In the data rows, 128 means zero.
Every row has a hidden score. How much higher is the second row's score than the first row's in each pair? 15 means about the same, 30 much higher and 0 much lower. The score is a weighted sum of the row's numbers plus the product of two more (or one squared), each taken from its middle value.
[124  86  77 115 144 156 189 167 123 102]
[161  85  83  97 154 136 198 178 132 132] 18
[124 167 164 128 144  88  83  70 140  84]
[ 91 165 122 167  99  96 139 110  87  80] 19
[ 64  66  70  91 128 136 192 140  94 161]
[179 157 139 149 109 118  99 131 103 106] 15
[188 132 178 146 159 135 106 128 156 132]
[152 135 137 144 147 143 145 165 122 122] 18
[192 184 157 141 154  87 110 101 123  89]
[132  70 122  32  85 206 122 112 146 255] 9
[105 111 159 146  12 214  79 113 200 162]
[ 90 118  98 207  36 100 107 117 139  60] 13
[ 86 148 146 130 146  91  76  72  87  92]
[160 173 137 131 164  95  92 100  90  93] 14
[145 130 199 136 130 154 101 189 183 160]
[101 122 136 190 122 130 130 109 135 122] 11
[ 83 146 122 126 156 123 180 189 154 106]
[115 169 143 157 165 105 114  83  81  89] 7
[125  77  48 103 120 158 212 191 156 117]
[162 128 109 164  75 115 103 146 123 112] 23
[ 98 169 125 163 137  70  86  79  99  81]
[134 183 151 149 115  66 115 104 155  56] 16
[141 114  78  84  37 211 109 156 171 203]
[141 116 146 142 152 140 167 173 152 144] 7
[ 60  55  57 108  97 184 219 136 127 151]
[181 187 147 158 141  86  91 123 113  77] 15
[ 65  56  26  96 117 215 233 171 125 167]
[118  89  92 127 106 145 183 156 122 101] 16
[200 150 151 166 121 102 109  88 144  83]
[ 75 169 133  85 154 164 182 135 142 148] 11
[125  94 138 113 144  73 149 119 118 129]
[152 102 116 134 126 132 156 133 125 110] 4
[134 128 114 203  62  92 117 120 152  80]
[ 99 116 141 152 141 145 176 168 129 117] 9
[ 59 112 121   0  71 231  96 168 185 250]
[182 144 170 142 141  99  96  73 115 125] 29
[135  61  85 124 145 127 194 171 101 128]
[167 110 141 113 165 173 135 109 119 187] 9
[189 208 161 135 119  86  94 122 130  90]
[180 195 158 150 131  91 102 124 117  72] 16
[118 123  93  76 153 108 103 142  34 152]
[152 181 125  80 171  92 104 125  61 119] 10
[113 173 139 155 125  86  79  77 103  80]
[145 144 179 109 175  76  95  95 121 102] 19
[ 70 153 109 141 136 155 178 199 155  99]
[107 106 106 191  57  98 121 126 171  75] 22
[149  78  91 109 128 141 205 147 121 122]
[101 146 161 155 139  89  89  65 109  94] 14
[103  81 122 150  39 173 104 116 205 172]
[ 72  52  54 110 119 143 196 150 118 167] 12
[125  88 104 122 124 123 145  79 134 127]
[ 90 176  99 175  94 104 121 140  97  77] 20
[ 76  47  60 107 137 151 216 168 117 152]
[ 68 185 131 154 101 193 125  68 162 125] 6
[128 100 165 135  42 179  90 107 191 169]
[116 178 145 168 157  89  56  87  76  78] 9
[113 125  90  63 162 107  89 153  47 147]
[113 170 156 127 161  87  86  60 114  86] 11
[ 94 168 129  76 172  92 120 148  56 142]
[ 80 125 122 141 141 140 181 183 127 116] 15
[131 136 116  73 145 122  83 149  51 158]
[177 129 167 163 108 134 108 130 174 130] 17
[ 92 196 141 154 157  83  92  87  95  94]
[115 164 146 134 153  77  77  92 106  76] 15
[177 119 126 108 160 178 143 131 124 202]
[ 45  67  84   5  90 251 107  92 122 255] 3
[ 96 158 162  99 158 156 117 115 144 151]
[111  74 127  55 103 197 125  94 136 224] 14
[122 107 139 158  56 220 104 142 204 167]
[188 185 148 149 122  90 121 113 114  85] 3
[117 114 159 115  28 192  85 107 205 203]
[  5  43  52 169  64 219 154  49 152 151] 18
[ 99 169 148 134 161  94  89  84  99  76]
[ 86 141 131 108 164 110 182 161 159 110] 26
[108 108 134 123 109 111 124 100 119 103]
[195 142 166 155 165 117 108 117 140 141] 13
[113 169 138 141 159  83  98  82 103  73]
[ 87 132 107 130 158 136 198 187 150 134] 21
[127 160 141 142 162  85  99  70  93 112]
[140 189 140 149 157  89 115  99 113  86] 14
[107 141 154 143 138 103 146 171 154 108]
[ 88 148 108 131 167 143 188 185 153 101] 6
[144 143 117 179  78 101 107 115 149  84]
[169 157 149 130 168 125 105  89 117 142] 7
[195 140 134 119 172 154 155 188 120 165]
[154  90 147  92  62 162 109  92 182 193] 13
[161 123 186 132 109 144 112 150 168 116]
[ 43  61  27 102 121 186 211 161 111 183] 16
[153 179 156 160 118  76 109 101 160  45]
[101  73  82  99 119 121 189 138 133 142] 21
[133 106 170 137  90 186  97 140 196 160]
[150 106 116 160  88 133  99 133 136 103] 19
[188 102 170 110 153 102 107  69 138 145]
[105  81 105 116 149  95 173 133 129 130] 23
[182 154 132 127 166 168 170 195 133 183]
[129  82 124 127 120 103 136  76 124 112] 16
[176 115 165 138 162 146 139 145 141 148]
[118  86  66 111 138 126 198 172 117 124] 20
[125  93 119 126 105  84 153  95 140  88]
[132 173 158 161 150  72  89  75 103  72] 11
[157 165 131  92 189 169 168 190 152 167]
[188 154 118 151  97  94 104 129 118 110] 23
[146 114 127 127 162 132 175 168 128 140]
[101 156 130 158 119 101 130 114  91  97] 15
[146 145 152 104 196 171 177 190 133 171]
[181 147 125 158 112  99 115 128 113  79] 20
[ 79  92 133 187 108 128 139 116 137 130]
[152 152 131  84 172 110 103 129  60 138] 11
[174 107 112 152 128 134 149 127 116 127]
[ 87 150 110  58 173 100 108 126  53 149] 11
[ 57  49  48 110 106 195 223 140 122 153]
[146 100 109 134 124 108 149 105 120 107] 16
[149 168 139 109 165 121 108 132  85 120]
[169 122 119 151 114 116  99 141 138 103] 21
[184 120 169 124 183 111 114  97 123 121]
[185 133 135 150 106  97 105 132 127  90] 22
[177 120 169 104 169 124  99  74 116 126]
[119  65 104 123 142 103 164 103 109 139] 24
[164 167 160 132 138  98 103 112 108 114]
[147 173 162 133 152  75  88  72 136  92] 14
[167  88  86  25 115 136 112 189 103 165]
[209 143 129  99 187 169 158 213 139 163] 16
[115  90 101 113 122  84 173 126 128 140]
[180 141 114 142 108 101  91 118 115 113] 8
[209 149 152 141 120  97 124 111  99 128]
[150 101 158 154  42 158 100 102 207 152] 18
[ 64 171 111  89 150 171 201 194 166 137]
[151 176 159  81 171  95  95  98  77 142] 12
[154 166 209  77 185 160 115 240 168 178]
[ 72  84 151 201 115 120 149  92 129 111] 11
[155 144 192 140 136 172 106 173 192 152]
[115 155 155 130 152  99  83  71 105  94] 13
[121  91 163 131  78 134  85  95 192 142]
[138 170 162 137 174  60  65  91  87  87] 13
[115  88 158 136  55 150  93  95 197 128]
[138  97  53   0 110  77 183 225 108 157] 15
[172  99 195 124 134 137  97 156 185 170]
[117 125 128 145 154 130 188 191 145 132] 15
[167 164 147  79 179 199 154 193 139 186]
[157 147 130 110 168 145 181 200 136 173] 22
[152 123 171 163  54 137  94 100 203 127]
[161 114 170 167 101 117  93 112 172 120] 14
[115 170 136  81 178 180 161 181 151 176]
[186 115 134 143 135 122 136 116 140 116] 18
[128 134 104  64 150  97  92 125  40 176]
[194 203 158 164 126  73  96 121 136  61] 17
[ 67  55  67 121  93 224 188  76 154 165]
[118 185 146 161 176 102  99  91  97  82] 11
[116 160 154 144 150  80  93  80 102  63]
[106 153 118  60 163 116  84 120  68 159] 13
[152 166 205  83 178 163 119 215 195 167]
[132 166 151  61 169  96 100 115  72 135] 8
[ 67  68 102  93  79 241 113 107 177 254]
[ 97 106 128 157 141 141 185 152 132 115] 9
[100 100 149 121  14 189  73 105 221 188]
[116 151 128  65 161 105 103 129  71 149] 7
[157 112 175 109 149 155 110 158 160 195]
[ 95 166 138 134 152  82  83  59  98  85] 10
[184 140 118 169 107 107 114 130 114 116]
[ 59  64  70 105 111 189 188  88 138 167] 7
[159 158 140 136 169 120  97 104 100 130]
[153 166 147 127 166  74 114 105  90  98] 19
[ 58 151 114 122 161 148 190 176 155 125]
[ 64  88  50 103 113 191 242 173 133 151] 13
[142  88 151 148  87 133 107  94 193 133]
[178 124 132 133 130 133 146 129 123 119] 13
[192 147 138 137 119 115  99 124 114 110]
[117  87 143 137  59 157  81 101 190 161] 18
[ 74 161 128 152 164 133 195 171 155 124]
[ 95 179 165 138 151  80  69  59 105  90] 11
[162 181 145 148 182  80  90 115  89  96]
[113 146 120 128 113 119 145  98 118 103] 13
[ 96 131 129 123 168 107 187 173 145 123]
[ 75  52  46 109 141 169 224 176 103 136] 6
[148 159 145 122 150  80  82 107  88 102]
[ 85 192 127 155 132 189 109  90 165 126] 9
[152 157 144 125 176 114 101 124  99 108]
[116 127 128 187  68  85 117  96 158  53] 21
